One turning vector, and how many ticks it has turned:
The counts run from 0 to 506.
[+1.52,+1.00,+0.36,+4.53,-0.34,-0.51,+0.46,-0.03,+0.30,-1.55,+0.94,-0.57,-0.42,+1.39,-0.94,+1.17,-1.23,+0.47,+0.07,-4.29,-0.08,+0.63,-5.08,-1.58,-0.54,+0.93,+0.25,+0.20,+2.19,-0.30,-1.98,-1.34,+2.61,-1.00,-4.36,+0.14,-0.33,+0.76,+1.65,+1.02,+0.02,-2.86,-2.42,-0.26,-0.92,+2.18,-3.59,+1.77,+0.54,+0.55] => 170
[+0.01,+0.22,+2.95,+1.59,-1.65,-2.27,-0.30,+0.09,+1.33,-3.41,+1.26,+1.50,-2.07,+1.56,-1.69,+1.23,+0.25,-0.84,+0.17,-2.41,+0.12,+3.27,-2.71,-0.82,-4.37,+1.05,-0.84,+0.33,+2.81,-0.18,+1.00,+0.78,+3.04,+0.56,-3.16,-0.06,+2.37,+0.10,+4.28,-0.37,-0.65,-1.67,-2.48,+1.11,-1.02,+0.50,-3.57,+2.34,+0.18,-1.37] => 312
[+2.76,-0.08,-0.67,+3.27,-0.59,+0.32,-0.24,-1.75,+0.70,-0.67,-0.43,+3.29,-1.96,+1.97,-0.24,+1.38,+2.75,-2.87,+2.56,-0.13,+2.76,+2.15,-5.11,-0.81,-0.80,+0.27,+2.05,+1.29,+0.70,-0.14,+0.97,-0.93,-0.52,+0.60,-0.69,+0.70,+2.49,+0.27,+1.07,-0.34,+1.24,-5.28,-3.29,+1.02,+0.43,+0.14,-1.75,+1.35,+0.48,-1.33] => 443
[+1.70,-2.21,+2.00,-0.30,-1.35,-0.38,-0.19,+0.81,+4.00,+0.68,+2.77,-0.61,-0.34,+1.27,+0.81,+1.18,-0.07,+0.14,+2.60,-3.15,+1.82,+2.52,-3.06,-2.03,-2.65,-1.50,+0.51,+3.03,+0.95,-1.01,+1.98,-1.05,+4.74,-0.96,-0.76,+2.31,+0.64,-1.09,+2.62,-0.43,+1.08,-1.75,+0.31,+1.26,-2.61,-0.19,-3.69,+2.16,+0.06,+1.85] => 31
[-0.92,-3.40,+0.96,+0.89,-0.74,-0.78,+2.08,-0.75,-1.89,-1.80,-0.71,+1.83,-0.99,+2.24,-2.02,+1.20,+0.91,-0.26,+2.72,-0.83,+0.23,+0.55,-1.55,+0.25,-5.28,+0.33,+2.52,+2.48,+2.20,-0.17,+0.34,+2.55,+2.17,+0.43,+1.37,+2.26,+4.07,+0.22,+0.93,+2.63,-2.10,-1.40,-1.79,+1.53,-0.14,+2.74,-3.00,+2.70,-0.31,-1.87] => 373
[+1.75,-4.40,+1.83,+0.60,-1.15,+2.36,+0.51,+0.81,+1.57,+0.41,+1.44,+1.54,+1.23,+0.87,+1.11,+2.97,+1.20,-1.54,+1.17,-1.26,+1.78,+1.84,-3.16,+0.01,-2.57,-1.96,+2.49,+3.09,+1.10,+1.17,+0.28,-0.11,+2.42,+1.52,+0.31,+2.33,+2.81,+1.01,+1.87,+1.34,+1.22,-3.46,-0.38,+2.84,-2.00,+0.30,-3.38,+2.15,+0.29,+1.43] => 267
[+2.81,-2.80,+0.60,+1.51,-0.38,-0.49,-1.14,+0.95,-0.25,-2.42,+1.05,+0.82,+0.54,+1.18,-2.12,+2.88,-4.40,+0.86,+1.56,-5.18,+0.82,-0.41,-1.94,-1.67,-1.84,+0.64,+2.18,+2.43,+0.90,-0.46,+2.15,-0.75,+1.19,+1.04,-0.37,+0.71,+0.11,-1.01,+0.70,+0.26,+1.34,-4.48,-1.72,+0.38,-3.10,+2.99,-1.27,+1.89,-1.28,+2.37] => 321
[+0.98,-0.47,-0.80,+1.60,-0.33,-4.88,-1.59,+0.30,-0.02,+0.13,+0.93,+2.51,-0.31,+1.43,-0.96,-0.71,+0.50,-1.76,+3.65,-2.29,+0.05,+2.16,-2.31,+1.49,-2.63,+0.64,+2.01,+1.66,-1.53,-3.83,+2.74,-0.05,+0.69,-1.92,+0.07,+3.76,+2.51,-0.11,-1.41,-0.39,-0.59,-1.81,-0.52,+0.63,+0.45,+1.83,-2.71,+3.59,-2.79,-0.99] => 7
[+2.69,+0.21,+0.40,+1.11,-1.45,-0.93,-0.20,-2.72,+2.88,-1.16,+1.50,+0.80,-0.40,+2.57,-2.57,+1.41,+1.14,-2.17,+1.92,-2.64,+2.67,-0.64,-2.67,-0.48,-1.56,-2.95,-2.29,+0.03,+2.39,+2.12,+0.55,-0.50,+3.01,+0.42,-2.95,+0.64,+0.70,+1.22,+0.74,+0.99,+3.38,-4.37,-1.08,-1.01,-0.57,+1.13,-3.79,+0.28,-3.26,-0.55] => 210
[+1.71,+0.39,+0.03,+2.45,+0.18,+0.97,-0.60,-0.30,+1.48,-0.95,+1.23,-0.27,-2.70,+1.67,-2.08,+1.00,-0.07,+0.85,+0.27,-4.02,+1.84,+1.45,-5.34,-2.02,-2.67,+0.31,+1.78,+1.28,+0.43,-1.48,+1.24,-2.61,+2.78,-1.03,+0.18,+1.49,-0.64,-2.23,+3.01,+1.33,-2.46,-0.68,-0.33,+0.65,-3.74,+0.43,-2.96,+2.63,-0.07,+0.16] => 495
[+1.59,+0.25,+0.82,+2.30,+0.52,+0.95,+0.00,-0.99,+1.94,-1.62,+2.13,-0.32,-2.08,+1.67,-2.79,+0.67,-0.03,+0.73,-0.38,-4.69,+1.19,+1.28,-5.60,-1.88,-2.42,-0.20,+1.13,+1.05,+0.45,-1.16,-0.74,-2.43,+3.41,-1.31,-0.33,+2.49,-0.67,-2.49,+2.96,+1.48,-2.26,-0.28,-0.10,+0.44,-2.48,+1.26,-3.75,+2.55,+0.05,-0.09] => 494
[+2.63,-0.13,+0.81,+3.97,-1.13,+0.31,-0.12,-0.96,+2.14,-1.24,-0.43,+2.68,-1.31,+2.38,-1.28,-0.28,+2.14,-1.89,-0.07,-2.53,+2.20,+0.61,-5.16,+0.11,-0.88,-0.83,+1.05,+1.08,+1.80,+0.65,-2.34,+0.83,+1.89,+1.91,-3.39,+1.15,+1.61,+1.96,+1.01,+0.20,+2.34,-4.63,-2.59,+0.65,+0.62,+0.09,-2.07,+0.69,-1.77,-2.69] => 446
[+0.98,-2.58,-0.94,+0.89,-1.33,-1.51,-2.01,+0.18,-0.59,-0.51,+0.74,+2.39,-1.64,+1.36,+0.19,-0.24,+1.13,-0.02,+1.85,-3.66,+1.55,+0.72,+0.20,+0.43,-3.95,+0.82,+3.09,+2.57,+0.52,-1.86,+1.10,+1.31,+1.28,+1.35,-0.45,+2.69,+2.99,+0.62,+0.70,+2.55,+0.56,-2.89,-0.37,+3.03,-3.43,-0.02,-2.11,+1.47,-4.12,-2.96] => 368
[+1.81,-3.19,+1.77,+3.18,-1.42,-1.35,+0.16,+0.07,+0.52,-2.62,-1.75,+2.74,-0.76,+1.24,-1.95,+0.11,-1.32,-1.19,+1.05,-2.53,+1.17,+0.67,-2.30,-1.46,-1.40,+0.77,+2.36,+1.95,+2.34,+0.41,-1.20,+2.96,+0.93,+2.91,-2.60,-0.03,+1.05,+1.07,+0.44,-0.56,+0.22,-4.43,-3.89,+1.31,-0.57,+2.17,-0.28,+3.45,-0.20,-0.94] => 232
[+0.05,-3.48,+0.10,+1.90,+0.57,-1.37,-0.41,+1.50,+1.32,+2.22,-1.50,-1.44,+2.03,+1.55,+1.17,+1.70,-0.97,+0.08,+3.65,-4.47,-0.23,+0.63,-2.52,+0.08,-2.05,-1.33,+3.18,+2.30,+0.86,-3.08,+1.17,+0.10,+3.06,-0.24,-1.53,+2.40,+1.18,+0.45,-0.23,+0.63,-0.71,-3.07,-0.10,+1.89,-2.34,+1.72,-1.37,+3.48,-1.94,+2.32] => 327
[+2.11,+1.32,+0.43,-0.02,+0.31,+0.51,+1.43,-2.32,+3.15,+0.62,+0.41,+0.09,-0.52,+3.30,+0.14,+0.47,+1.11,-1.36,+2.39,-3.90,+1.78,-1.20,-2.31,-3.14,-2.32,-1.18,+1.08,+2.71,+2.24,-0.84,-2.25,-1.47,+3.46,-0.14,-1.92,+1.31,-0.31,+0.33,+1.94,+0.52,+2.13,-4.77,-1.48,+0.73,-0.33,+0.89,-4.35,+0.10,-1.50,-0.07] => 359
[-0.36,-2.36,-1.05,+4.82,+0.47,-0.97,-0.77,+0.00,+0.59,+1.67,-2.82,+0.13,+1.68,+1.07,-2.85,+1.27,-0.15,-0.56,+1.98,-3.63,-0.85,-0.29,-3.81,+1.83,-2.65,-0.40,+4.00,+1.66,+0.54,-2.68,-0.73,+2.14,+1.64,+0.24,-2.29,+1.97,+0.51,+0.98,-0.52,-0.09,-0.36,-2.71,-2.06,+1.34,-2.62,+2.59,-0.66,+3.38,-1.67,+0.84] => 474
[+1.11,+0.25,+0.57,+1.57,-0.29,+0.92,+0.42,-0.05,+1.06,-1.25,-0.28,+0.52,-0.25,+2.42,-1.19,+2.91,+1.09,-0.91,+1.01,-1.67,+0.93,+1.69,-7.11,+0.89,-0.83,-1.70,+0.18,+0.18,+1.24,+1.49,+3.26,-3.61,+1.71,-0.96,+0.89,+1.68,+1.22,-0.36,+2.38,+2.74,-1.39,-2.29,+0.03,-2.14,-0.89,+1.44,-3.97,+3.04,-0.40,+0.91] => 350
[-0.84,-1.14,+2.33,+0.31,-0.82,-3.40,+0.70,-0.14,-0.16,-1.80,+0.70,-1.42,-0.86,+2.64,-0.04,+0.59,-0.55,-0.05,+2.80,-3.93,-0.34,+2.36,-0.66,-1.65,-4.81,-0.40,-0.67,+0.43,+3.62,-1.32,+1.42,+0.15,+4.86,-1.27,-1.99,+0.82,+2.77,+0.60,+2.26,+1.70,-1.33,-1.97,-1.31,+0.93,-0.38,+2.10,-4.15,+1.24,-1.40,-0.28] => 460
[+0.25,-0.47,+0.27,+0.63,-0.67,+2.10,-1.26,-0.15,+2.14,+0.63,+0.20,+1.23,-0.52,-0.06,-0.47,+3.14,+0.81,-1.27,+3.81,-3.91,+1.14,+0.55,-2.98,-0.48,-3.96,-1.26,+2.53,+1.28,+1.72,-0.20,+0.61,-1.45,+0.85,+0.89,-0.23,-0.36,+1.55,+1.29,+5.25,+1.01,+1.95,-3.75,-1.27,+1.67,-4.05,+0.96,-1.90,+1.62,-1.63,+1.01] => 502
[+1.66,-0.24,-0.82,+4.23,-1.02,+0.64,+0.56,+0.26,+0.69,-0.16,+1.40,-0.36,-0.15,+0.65,-2.19,+1.50,-1.80,+1.09,+0.34,-4.63,+0.44,+0.40,-5.16,-2.07,-1.10,+0.48,+2.07,+1.51,+1.83,-0.69,-0.26,-0.04,+3.44,-0.72,-3.99,-0.68,-1.42,-0.62,+1.95,+0.73,+0.68,-3.61,-2.30,+0.76,-3.88,+1.60,-2.40,+1.84,+1.07,+2.04] => 172
[+2.37,-2.94,+0.46,+4.93,+1.15,+0.95,-0.47,-0.75,-2.37,+0.04,+1.79,-2.31,-0.41,+1.81,-0.44,+0.48,-1.20,+2.43,-0.15,-3.44,+1.08,+0.51,-4.94,-0.86,-1.16,+0.93,+2.58,+0.56,+0.23,-1.54,-1.19,-0.47,+2.67,+0.80,-0.95,+1.77,+3.03,+0.09,+2.27,+0.76,-1.55,-3.27,-0.97,+2.22,-1.42,+1.78,-2.88,+1.83,-0.24,+0.02] => 407
[+1.78,-1.80,+1.79,+0.73,-1.51,-0.11,+1.42,+0.42,+2.95,-0.14,+2.85,-0.16,+1.38,+1.56,-0.67,+0.79,-0.96,+0.89,+1.66,-2.37,+0.46,+0.74,-5.10,+0.02,-1.74,-2.15,+0.58,+2.57,+0.37,-0.06,+1.58,+0.02,+4.93,-1.49,-0.82,+2.13,+0.25,+0.62,+2.26,+0.12,+1.89,-1.51,+0.51,-1.20,-1.53,+1.35,-5.74,+2.42,-0.06,+2.07] => 29
[+3.47,-1.76,-0.13,+1.86,-2.43,+0.23,-0.24,-1.63,-1.76,-0.43,+2.21,+1.50,-2.57,+2.90,-0.58,+1.14,+1.89,+0.45,-0.27,-1.47,+2.95,-0.24,-1.62,-1.17,-0.10,+0.90,+0.77,+0.61,+2.61,+0.75,+1.15,-0.12,+1.55,+1.33,-1.74,+2.15,+3.16,+0.03,+0.43,+1.84,-0.86,-2.75,-0.11,+0.79,-3.25,-0.36,-4.67,+4.03,-0.76,-2.89] => 127
[+1.27,-3.08,+1.51,+0.17,-1.11,-1.74,-0.41,-1.96,+0.40,+2.10,+2.34,-0.95,+1.30,+1.22,-1.64,+2.31,+0.18,-0.33,+4.49,-1.95,+1.28,-1.26,+0.86,-1.32,-4.08,-1.19,+1.58,+0.76,+1.72,-0.65,-0.12,+1.73,+2.53,+0.59,-0.36,+2.03,+3.63,+0.90,+0.78,-0.32,+0.01,-2.76,-0.69,+2.42,-1.61,+1.82,-3.99,+3.53,-1.41,+1.43] => 185
[+2.79,-2.01,+1.70,+4.84,-0.59,-0.05,-1.17,-1.43,+0.19,-1.90,+1.11,+2.29,-0.72,+0.93,-4.39,+3.21,+0.16,-1.13,-0.91,-1.29,+2.04,+2.38,-4.22,-0.88,-2.39,+0.05,+1.26,+0.64,-0.36,+0.28,+0.36,+0.65,+0.05,+1.99,-1.66,+1.10,+2.18,-0.80,-0.12,-1.47,-0.30,-3.86,-3.13,+2.00,-0.84,+0.94,-0.82,+2.23,+1.43,+0.86] => 18
[+2.60,-0.84,+1.55,+3.68,+1.53,-0.50,-0.56,-0.17,-2.43,-0.98,+1.94,-1.07,+0.60,+2.80,-0.60,+1.17,-0.56,+1.21,-1.01,-3.43,+0.05,+0.10,-4.20,-0.53,-1.24,+1.53,+1.44,-0.40,+0.54,-0.93,-1.40,-1.92,+1.31,+1.15,-1.31,+2.97,+3.83,+0.21,+1.28,+0.38,-0.99,-2.98,-1.05,+1.50,+0.70,+2.24,-4.36,+2.91,-1.31,-0.37] => 405
[+2.48,-0.64,-0.41,+0.80,-0.94,-2.34,-0.10,-1.40,+0.65,-0.38,+0.74,+1.45,-1.51,+2.78,-0.25,-2.04,+0.93,+0.64,+1.99,-3.45,+1.48,-1.95,-1.63,-0.09,-1.20,+0.50,+2.84,+2.35,+0.92,-2.41,+0.31,+1.95,+1.13,+0.56,-0.87,+2.65,+1.71,+1.27,+1.53,-0.49,+2.15,-3.00,-0.26,+0.40,-2.23,+0.04,-3.84,+3.27,-4.15,-3.12] => 365
[+1.90,-3.29,+0.93,+1.05,-2.39,-0.67,+1.65,-0.10,+1.16,-2.03,+0.89,+1.12,-1.11,+3.14,-1.52,-0.17,-0.04,+1.28,-0.36,-1.45,+0.98,+1.39,-3.37,-0.51,-3.25,-0.58,+0.88,+3.53,+2.04,+0.19,+3.28,+3.19,+4.46,-0.20,-0.39,+2.23,+0.59,-0.50,+0.97,+1.45,+1.78,-1.74,-0.05,-0.04,-3.46,+0.46,-3.57,+0.40,-1.18,-0.50] => 454
[+2.85,-0.91,+2.09,+0.94,-1.43,+0.55,+1.07,-2.21,+1.82,+0.04,+1.26,+1.02,-1.41,+3.66,-0.75,+1.06,+2.94,-0.43,-0.66,-1.05,+2.62,-0.28,-2.12,-2.12,-2.13,+0.02,+1.07,+2.04,+1.95,+0.66,-2.52,+0.94,+2.19,+1.92,-1.84,+2.78,+2.06,+0.50,+1.78,-0.03,-0.05,-2.80,-0.95,+2.38,-1.17,-1.43,-5.02,+3.50,-0.35,-2.22] => 124
[+2.57,+0.28,-0.04,+0.88,+0.78,-1.73,+0.68,-1.48,-0.52,-1.37,+1.02,-0.88,-1.08,+4.52,-0.78,-1.18,+0.18,+1.97,+1.47,-2.76,+1.33,-0.60,-3.12,-0.84,-2.14,+0.38,+1.39,+2.51,+1.11,-2.21,+2.34,-0.41,+3.14,-1.66,+0.83,+3.29,+1.46,-0.65,+1.09,+1.37,+1.39,-2.26,+0.57,-1.12,-0.60,+1.31,-5.61,+0.98,-3.32,-1.48] => 217
[+2.40,-0.24,+0.77,+0.49,-0.06,-1.10,-1.01,-1.73,+0.21,-1.00,+2.05,+2.42,-0.78,+0.58,-2.88,+0.59,-0.90,-0.43,+2.38,-4.54,+1.59,-3.05,-0.79,-0.92,-2.63,+0.78,+2.81,+1.00,-0.13,-0.70,-2.68,-0.91,-0.25,+1.51,+0.61,+2.26,+1.04,+0.43,+2.13,+0.22,-0.17,-2.37,-1.44,+1.36,-1.60,+2.58,-3.88,+4.55,-2.59,-1.73] => 42
[+3.70,+0.71,-1.56,+0.35,-0.59,-0.60,+0.30,-1.79,+0.49,+0.53,+0.99,+2.28,-1.34,+3.37,+0.56,-0.05,+1.78,-0.02,+2.24,-2.86,+2.27,-1.81,-1.38,-1.63,-0.43,+1.72,+2.35,+2.95,+1.42,-2.15,+1.37,-0.91,+0.76,-0.25,-1.58,+2.54,+1.13,+0.02,+0.28,+0.16,+2.02,-4.56,-0.63,+0.12,-2.43,-0.21,-4.33,+3.09,-3.16,-1.85] => 363
[+0.31,+0.71,+0.85,+1.53,-0.55,+0.65,-0.98,-0.77,+2.14,-0.42,+0.13,+0.15,-0.59,-0.28,-1.27,+0.83,+0.55,-0.10,+2.96,-3.83,+0.60,-0.37,-5.02,+0.80,-2.78,-1.22,+1.72,+0.47,+1.49,-0.87,+0.43,-0.57,+1.97,-0.08,+0.04,-0.58,+1.46,+1.67,+6.22,+0.35,+0.82,-2.54,-0.94,-0.28,-3.50,+1.60,-3.22,+2.66,-2.06,+0.12] => 500
[+3.62,-1.85,+0.85,+3.93,-1.54,-0.70,-1.21,-2.40,+0.39,+0.38,+4.93,-0.07,-1.76,+0.16,-3.25,+0.93,-0.24,-0.86,+1.15,-2.12,+3.88,+1.77,-2.98,-2.01,-1.15,-1.46,-1.00,-0.33,-0.52,+0.89,+0.51,-1.49,+3.44,-0.82,-1.19,+1.60,+1.69,-1.00,-1.03,+1.38,-0.83,-1.87,-0.77,+2.50,-1.79,+0.80,-3.14,+1.06,+0.76,+0.60] => 489
[+0.47,+1.93,-0.55,+1.09,+0.32,-1.46,+0.42,-2.17,+0.67,-1.81,+0.36,+2.12,-1.56,+3.02,-3.43,+0.63,+1.45,-0.12,-0.37,-3.30,-0.18,+0.51,-3.49,+0.17,-4.32,+0.25,+0.30,+1.79,+1.21,-1.45,+1.55,-0.10,+2.64,-1.47,-0.84,+2.59,-0.71,-1.13,+1.14,+2.02,+0.65,-0.41,-0.08,-1.18,-1.71,+1.58,-5.53,+0.82,-2.77,-2.20] => 69
[+3.53,+0.47,-1.76,+0.26,-0.53,-0.09,+0.18,-2.08,+0.23,+0.77,+0.72,+1.47,-1.70,+3.52,+0.68,+0.79,+1.38,-0.34,+2.50,-2.81,+2.67,-1.45,-1.61,-2.59,-0.65,+1.52,+2.83,+3.39,+1.96,-1.90,+1.12,-0.49,+1.15,-0.65,-1.50,+2.24,+0.17,-0.97,+0.63,+0.28,+1.79,-4.84,-1.09,+0.98,-2.42,-0.88,-3.84,+2.19,-1.64,-1.13] => 362
[+1.80,-1.31,+0.06,+2.62,+0.84,-2.27,-1.97,+0.20,+0.48,-1.50,-0.21,+2.07,-0.93,+0.81,-1.65,+1.56,-2.02,-0.89,+2.67,-5.26,+0.68,+0.52,-1.56,-1.90,-2.01,+1.53,+3.23,+1.60,-0.08,-2.54,-0.08,-1.51,-0.37,+0.63,-1.34,+0.86,+0.15,-1.23,-0.21,-0.72,-1.10,-4.22,-3.28,+2.09,-1.18,+2.69,+0.23,+3.54,-1.40,+0.44] => 469
[+0.43,-1.29,+0.81,+0.51,-2.84,-0.41,+1.02,+1.59,+1.93,+1.20,-0.36,+2.61,-0.04,+1.22,+1.63,+2.29,+1.31,-1.56,+2.38,-1.55,+0.15,+0.85,-3.02,-0.05,-0.16,-0.39,+1.62,+2.16,+2.92,+0.30,+0.89,-1.19,+1.68,-0.27,-2.61,+0.74,+0.78,+1.49,+1.63,+0.59,-1.13,-2.58,-1.52,+0.04,-2.45,+1.02,-3.94,+6.65,+1.73,+0.37] => 417
